In the rows, zero is written as 128.
One turn or mirror swaps these rows in pairs. Which row does each one swap with?
The rows were stretched afterwards, more along some directions than others.
Riri: [ 97 121 131 142  96 119 153 146  84  47 147 162 126 129 132 105 144 116]
fif: [140 139 160 119 136 148 128 133 165 146 130 165 147 141 101 108 137 168]
Finul: [117 138 134 133 134 128  77 161 156  95 138 121 112 137 101 141 144 154]
sotiz: [130 133 132 114 132 149  90 155 130 159 134 144 138 129  87 110 148 151]
Belu: [141 103 125 146 119 112 123 130  83 120 107 136 141 134 159 150 157 118]
Mon: [121 169 127 148 106 139 133 132 100 117 172 110 125 128 114 106 107 133]
lib: [106 134 118 146  85 134 145 152 102  50 150 151 121 118 131  98 125 140]
Lizuf: [122 171 132 136  84 119 102 134 100  88 173 127 113 102 111 102 101 144]
Lenam: [115 139 132 105 125 119 162 116 138  99 124 127 137 138 143 180 144 121]
veleb: [153 127 138 141 153 140 102 148 145 155 118 133 151 136  96 101 154 160]
nira: [136 103 105 155 115 129 135 140  86 130 113 138 148 143 160 159 154 128]
zemeb: [126 119 163 133 131 124 100 130 165  86 140 147 115 154  92 119 133 143]
Labi: [114 143 158 103 148 110 150 107 134  94 117 131 129 128 134 186 130 103]
vedu: [117 152 167 115 130 113 140 111 129  94 140 122 135 141 118 180 133 108]
kuri: [129 140 137 126 149 146 122 156 152 178 114 123 146 148  71 126 159 139]
lud: [132 145 162 127 146 122 151 119 135  94 131 126 132 119 124 161 143  94]
degik: [113 140 140 116 134 114 163 116 134 105 132 135 128 128 132 180 143 106]
vopid: [147 158 111 149 108 112 142 146 121 136 173 129 116 128 133 107 137 165]
Bubaf: [129 149 100 159 103 125 130 161 105 126 160  92 126 129 145 123 106 156]
Kem: [132 118 147 137 139 123 108 144 169  93 129 149 112 156 107 137 148 132]
Gul: [130 127 150 120 136 152 110 131 162 141 134 155 140 130 108  97 127 157]
gev: [143  78 117 148 110 125 146 140  94 125 107 148 151 138 147 139 151 122]
seba: [155 176 145 124 128 127 138 118 124 132 153 113 113 104 107 113 136 114]
Zupi: [156 143 142 164 147 144 110 146 162 161 148 127 138 145  97 117 143 169]
Peto: [ 85 105 137 166  85 116 140 153  93  63 159 143 111 128 144  89 105 124]
mefe: [145 103 122 128 127 129 138 120  96 121  93 143 147 137 139 145 163 101]
feg: [123 152 146  90 123 131 137 117 137  97 123 118 142 128 110 169 139 104]
raf: [165 135 142 128 166 150 132 122 162 185 112 133 138 127 102 113 162 127]
dar: [119 171 135 136  86 122 125 137 132 117 181 139 119 111 117  88 108 148]
Rof: [119 129 150 107 140 102 163 105 122  90 125 145 139 137 126 190 147 116]
Reto: [140 141 164 104 145 114 161 104 144  88 122 144 131 126 125 166 145 104]
Pep: [126 182 119 128  95 107 116 113  96 100 169 141 124 122 118 125 113 163]
vuf: [143 110 134 133 111 133 115 144 100 137 113 124 137 137 131 146 173 105]
lum: [134 139 146 127 156 133 106 134 148 187 113 121 140 116  99 135 159 138]
rapa: [133  91 128 145 112 113 130 148  89 121 102 127 139 146 131 170 162 117]
Lif: [137 165 133 121 109 122 120 131 113 142 159 102  98  98 139 119 115 121]
kes: [144  99 125 144 133 134 123 127  93 130 108 124 137 137 145 140 151  87]
tum: [142 110 119 133 103 137 132 140 105 126 101 130 146 141 144 148 159 112]
duro: [153 148 144 126 155 144 110 125 155 161 134 140 147 132 105 124 152 177]
Niba: [125 152 126 139 117 119 141 131 114 103 156 121 114 118 125 103  90 130]
natid: [123 111 135 161 149 126 112 159 127 163 121 107 154 155  96 139 135 153]
vege: [127 173 138 145  95 123 127 120 110 117 165 112 113 115 119 111  90 134]

Kem pairs with Riri
Lizuf pairs with Gul
nira pairs with vedu
Reto pairs with mefe

